In the rows, zero is written as 128.
The rows below come in pairs that one turn or mirror swaps. Which row does each named row swap with?
The rows were stretched afterwards, more along some directions than others.
Q293: [114 129 117 135 136 139 119 115 117 133 147 112 123 134 122 137 162 141
 102 114 122 129 134]
Q179: [123 151 121 152 129 162 102 116 113 177 119 123 117 109 140 162 107 115
  99 131 137 146 120]
Q795: [123 133 124 126 147 118 154 160 114 129 118 163 111  92 156 155  97 146
 135 135 154 124 130]
Q605: [143 122 135 125 126 154 164 132 125 118  98 114 136 120 113 126 105 119
 142 120 128 130 138]
Q905: [116 121 153 111 131 127 160 112 150 111 144 137 158 135 118 144 119 152
 149 132 106 124 118]
Q400: [122 154 140 125 143 160 114 110 117 144 125 128 118 101 150 144 138 137
  97 136 130 129 136]
Q601: [122 120 111 131 120 126  90 115 123 154 153 111 109 143 143 133 155 107
 105 126 138 124 131]
Q730: [129 135 147 114 153 101 137 151 126  92 126 156 143 117 125 114 121 153
 128 146 127 128 136]
Q93: [155 119 132 131 125 109 163 129 139 129 126 153 121 134 117  97 130 119
 135 124 133 115 138]
Q654: [128 152 133 146 121 124 113  98 132 167 160  99 105 145 133 119 150  85
 110 128 157 143 118]
Q390: [127 143 127 139 130 123 149 121 100 149 115 159 107  99 168 146 121 117
 108 135 144 129 138]
Q593: [ 99  89 121 128 115 132 126 126 121 172 112 105 110 116 115 146 115 134
 124 131 136 152 110]
Q329: [135 177 137 107 141 157  97  95 165 134 161 144 132 124 153 160 135 117
 106 129 127 137 131]
Q330: [110 159 136 149 154 121 109 125 127 150 162 151  77 111 169 140 129 106
  77 137 141 114 134]
Q911: [129 154 160 132 121 139 133  72 163 116 149 117 159 159 121 118 148 115
 128 108 102 134 113]
Q632: [123 142 158 112 151 109 158 115 144 104 138 164 130 108 167 131 114 113
 132 145 143 129 147]
Q120: [117 145 124 135 122 147 162  97  99 118 124 129 148 124 146 158 102 133
 137 116 123 126 141]
Q898: [110  96 140 123 147 116 161 133 149 123 118 149 109 127 128 129 101 118
 124 128 135 114 132]
Q665: [125 111 148 109 133 160 142 108 153 135 101 119 136 131 103 131 121 128
 138 112 133 145 119]
Q262: [127 127 133 148 136 110 161 132 116 165 119 132 124 123 128 143 106 133
 138 134 129 110 125]
Q233: [146 131 121 129 142 111  90 125 127 161 159 130  99 132 139 113 155 107
 117 110 149 148 140]
Q767: [108 155 135 142 131 124 111 114 123 153 168 163 112 124 160 150 126 133
 104 126 137 118 121]
Q735: [140 168 147 153 130 150 163 124 127 149 120 123 127 126 130 155 102 108
 136 145 103 121 123]
Q552: [138 134 136 133 132 158  90 110 128 150 135 112 124 138 119 139 133 131
 102 121 115 133 103]
Q973: [134 153 147 110 141 131 101 102 146 155 147 147 128 106 167 149 122 120
 114 138 147 134 123]
Q634: [122 124 139 128 157 107 121 115  97 146 139 140 106 118 158 127 158 142
 112 107 143 127 126]
Q69: [133 140 141 159 124 130 115 149 117 172 132 103 100 134 109 114 129 114
 105 143 109 126 116]
Q228: [134 123 137 117 119 134 109  89 128 153 138 121 129 150 121 129 178 124
 131 106 128 143 113]
Q308: [107 170 178 134 129 114 154  80 146 132 165 126 137 132 136 120 154 100
 114 133 111 125 132]
Q222: [112 111 123 106 123 123 162  98 120 108 139 136 142 144 132 153 129 132
 146 117 141 123 128]
Q461: [164  93 118 101 125 143 115 127 158 104 127 123 146 159 102 111 154 151
 131 127 111 121 124]
Q530: [131 123 139 128 150 109 129 130 154 136 136 147  84 128 135 106 168 137
 101 117 125 107 113]
Q395: [126 126 171 110 129 123 169 101 127 129 102 129 144 128 123 120 144 121
 145 136 106 128 137]
Q752: [122 125 162 135 183 105 149 137 125 111 119 152 101 125 153 121 133 127
  97 130 124 109 122]
Q129: [116 151 153 114 119 132 134 119 148 142 115 104  99 123 136 126 124  90
 126 155 135 139 120]
Q637: [138 101 139 101 145 101 139 144 128 115 115 146 128 134 133 107 131 142
 132 140 115 105 146]
Q515: [150 155 141 138 138 111 112 115 128 149 149 156 101 137 140 115 138 117
 100 141 124 113 119]
Q367: [108 107 147 139 141 104 163 147 129 132 109 118 109 130 117 121 112 104
 134 141 122 134 133]
Q944: [138 124 129 127 137 142 147 144 147 107  95 131 135 122 125 128 121 124
 127 137 132 131 124]
Q742: [126 121 151  98 125 149 158  86 157 117 113  98 152 151 103 123 127 101
 144 120 120 137 140]
Q771: [125 123 171 110 137 115 156  95 131 142 118 127 137 130 136 103 141 117
 137 109 127 119 136]
Q458: [160 109 101 124 115 158 126 108 146 135 136 117 156 148 119 152 140 131
 147 111 125 129 117]
Q914: [126 114 120  99 147 143 162 133 145 101 115 156 148 107 134 165 100 152
 141 127 129 134 145]
Q902: [119 103 125  91 150 122 142 151 119 101 133 158 140 103 143 153 111 158
 137 124 146 126 151]
Q826: [129 159 155  95 155 128  87 110 146 128 172 144 126 115 161 143 142 117
 107 131 144 141 138]
Q954: [149 155 111 103 124 135  85 103 121 126 163 136 147 119 152 127 140 119
 122 120 166 145 157]
Q538: [129 133 165 131 127 117 134 106 161 148 118 148 119 148 123 118 137 110
 115 128 116 132  93]
Q207: [148 162 137 141 118 160 127 115 123 168 132 113 113 130 117 133 111 103
 122 130 121 141 142]
Q741: [109 109 132 141 119 112 179 138 107 138 112 117 127 127 121 121 116 134
 126 147 129 105 135]
Q252: [121 119 152 114 143 129 159  99 130 171 102 137  98 110 138 138  94 110
 125 126 133 126 133]
Q53: [160  88 103 109 116 141 124 135 128 132 115  99 129 146 111 120 127 112
 145 127 146 139 134]
Q492: [123 122 126 147 132 140 131 104 112 173 141 130 115 127 144 129 133 111
 102  86 146 114 142]
Q831: [157 143 110 128 138 114 130 121 130 137 146 130 122 125 158 133 151 117
 134 129 157 115 139]
Q363: [134 177 132 109 119 150 130  84 131 130 172 129 139 120 164 161 128 108
 139 129 145 135 145]

Q492 pairs with Q752
Q129 pairs with Q593
Q252 pairs with Q530
Q538 pairs with Q390

The rows below come in pairs that one turn or mirror swaps. Which row does each named row swap with?
The rows were stretched afterwards, more along some directions than others.
Q588: [122 118 134 117 109 105 100 160 149 118 135 114 129 103 142 121 117 107
 151 120 134 140 115]
Q8: [117 109 128 131 118 121 111 108 118 157 122  97 110 127 129 129 141 110
 117 124 104 106 156]
Q977: [137 122 118 159  98 129 119 121 176 142 143  98 119 150 140 130 139  81
 131 168 109 120 111]
Q908: [ 87 105 110  85 146  99 130 168 151  90 130 145 129 120 134 122 123 121
 144 118 153 124 121]
Q208: [148 128 165 126 121 136 110 144 140 108 114  85 121 132 120 134 135 101
 135 130 115 137 149]
Q892: [116  99 144 154 150 140 105 115 108 123 123 143 156 148 127 144 156 143
 139 145 131 136 121]
Q55: [128 115 118 109 162 134 143 157 150  76 126 126  86 162 109 146 122 125
 131 153 122 109 138]
Q463: [146  98 139 141 152 122  78 114 139  99 122 115 115 140 140 143 125 122
 137 132 121 117 134]
Q666: [113 153 145  99 110 109  96 117 129 160 137 127 113 101 109  99 129 123
 120 101 137 122 168]
Q500: [118 139 131  61 120 106 141 144 132 132 153 130 114 113 118 103 134 112
 134 111 127 104 151]
Q258: [158 134 137 137 158 128 135 136 106 120 133 126 141 119 118 152 142 168
 117 105 120 119 137]
Q31: [142 112 136 146 137 130 136 129 147 119 110 126 122 148 102 107 123 120
 127 145 133 142 100]
Q305: [117 146 138 114 162 146 119  96 142 130 149 151 151 113 139 115 144 124
 136 147 174 140 131]
Q486: [130 120 119 116 151 147 145 117 154 116 129 145 155 126 124 111 147  99
 152 141 145 127 110]
Q526: [150 113 111 150 154 148 120 101 139 137 121 143 133 133 125 140 126 139
 138 158 122 118 113]
Q562: [120 148 116 129 100 110 135 171 145 132 143 126 117 115 102 120 143 106
 115 101 115 141 115]
Q984: [ 99 143 108 122 132 144 107  79 125 124 125 164 138 123 125 139 138 137
 126 120 141 106 119]
Q353: [126 122 155 135 137 109 113 104 123 146 129  80 105 123 134 140 115 153
 100 127 133 102 135]
Q428: [151 113 134 125 147 147 121 125 120  98  89 138 137  97 135 134 137 136
 141 131 127 146 144]
Q253: [141 109 145  88 107  96 120 116 168 111 157 116 125 124 137 102 100  84
 146 122 147 123 144]
Q444: [125 101 141 122 125 130 130 127 129 149 156  97 104 151 119 132 107 111
 149 134 139  97 123]
Q527: [143 113 123 138 161 171 141 154 141 125  98 133 132 135 111 146 147 127
 164 144 141 107 117]
Q279: [110 130 154 108 145 138 120 128  89 145 116  96 131 116 153 127 108 147
 119 112 133 148 151]
Q993: [115 111 130 125 149 145 104  93 134  93 115 127 125 139 152 145 115 122
 136 112 121 104 169]
Q536: [103  97 130 130 136 119 110 115 163  98 112 123 120 127 161 114 126 108
 143 141 145 122 125]
Q710: [193 147 135 123 131 108 173 136 144 130 140 122 119 122  90 126 150 159
 122 127 115 116 121]
Q438: [133 137 113 117 140 154 127 113 147 117 110 131 125 117 124 128 139 116
 146 134 105 135 154]
Q938: [141 121 132 109 139  97 115 121 174  93 158 129 108 143 105 109 129 121
 141 122 138 119 141]
Q421: [122 120 127 138 117 120 123 156 132 138 154 122 115 144 131 138 126 105
 159 137 151 131 132]
Q84: [143 149 121 147 143 116 132 120 145 128 106 104  90 131 102 137 129 148
  78  97 103 117 165]
Q49: [120 136 132 135 146 141 116 123 123 112 122 136 114 160 141 141 130 131
 128 149 115 126 128]
Q419: [136 109 135 138 134 128  99  97 169 107 135 113 133 111 120 129 112 115
 125 119 158 115 143]
Q720: [122 115 124 116 110 140 134 132 123 111 116 108 121 151 130 128 130 121
 143 161 119 128  91]
Q674: [ 95 114 140 127 146 109  90 137 128 151 131 116 137 127 130 150 144 131
 143 135 145 114 139]
Q345: [117 116 124 117 108 134 129 122 129 108 118 105 119 149 134 121 128 127
 143 160 116 122  87]
Q936: [127 123 133 130  85 128 101 108 119 164 134 100 133 119 143 113 127 135
 153 149 114 112 113]
Q104: [119 131 116 125 116 100 116 146 177  93 134 136 135 117 114 127 130 102
 128 105 118 135 121]
Q491: [127 127 143 101 123 113 111 134 148 135 138  70 126 147 144 130 119  91
 138 141 107 122 128]
Q885: [131 141 116  97 137 128 161 132 141 120 136 131  98 137 115 108 117 130
  90 122 127 116 122]
Q200: [112 107 144  92 169 142 140 134 125 105 120 126 131 148 148 128 103  97
 142 142 140 130 131]
Q245: [ 76 144 128 109 159 107 113 141 136 124 135 125 127 136 118 111  94 147
 109  93 153 136 112]
Q879: [145 101 135 136 128 116 121 152 158 123 107 115 136 110 138 141 134 115
 148 139 152 124 135]
Q733: [122 101 143 118 120 132 125 120 131 151 156 101 106 144 121 128 105 117
 149 134 144  94 121]
Q545: [104 123 124 103 149 119 132 104 122 102 127 141 111 122 113 116 133 170
 111 132 122 116 142]
Q19: [ 75 122 132 120 157 116 104 114 120 101 134 129 128 127 134 137 146 154
 120 106 140 111 140]
Q738: [136 143 132  97 147 129 117 113 159 115 131 165 143 121 116  96 150 107
 154 147 165 125 131]
Q7: [140 103 120 140 135 113 123 143 159  95 126 117 131 100 137 135 119 140
 120 100 151  96 115]
Q405: [114 128 148  87 114  97 114 169 133 130 136  73  96 124 117 116 125 124
 129 118 112 129 165]
Q490: [104 157 110 136 144 126 138 134 159 111 149 167 147 120 118 107 129 142
 123 117 152 154 100]
Q980: [130 107 133  92 141 144 111  98 136 103 118 121 125 148 143 129  92 101
 142 155 105 106 113]
Q865: [141 121 133 145 106 121 153 102 132 141 150 146 124 121 113 107 132 156
 123 124 133 139 138]
Q889: [139 124 121 134  92 109 129 154 147 130 155 106 113 120 119 126 133 110
 122 116 131 104 143]
Q629: [ 90 120 134 145 113 136 114 109 128 146 136 119 119 121 140 126 115 121
 114 114 137 111 161]
Q415: [150 139 132  98 162 120 122 157 162  85 126 109 118 103 114 129 127 122
 121  91 139 102 165]
Q13: [162 120 139 142 146 122 121 103 169 120  95 110 118 118 129 123 107 131
 118 113 113 122 131]
Q841: [135  91 129 126 140 111 140 144 135 114 118 126 113 138 126 141 115 146
 116 126 112 124  99]
Q79: [ 88 121 133 122 132 121  97 103 125 160 141 158 133 124 119 112 126 139
 139 126 160 128 145]
Q880: [148 132 149 105 139 140 128 128 119 144 113 125 140 117 142 132 149 127
 152 157 144 131 144]

Q490 pairs with Q258
Q353 pairs with Q31
Q245 pairs with Q710
Q892 pairs with Q305
Q527 pairs with Q984
Q562 pairs with Q7

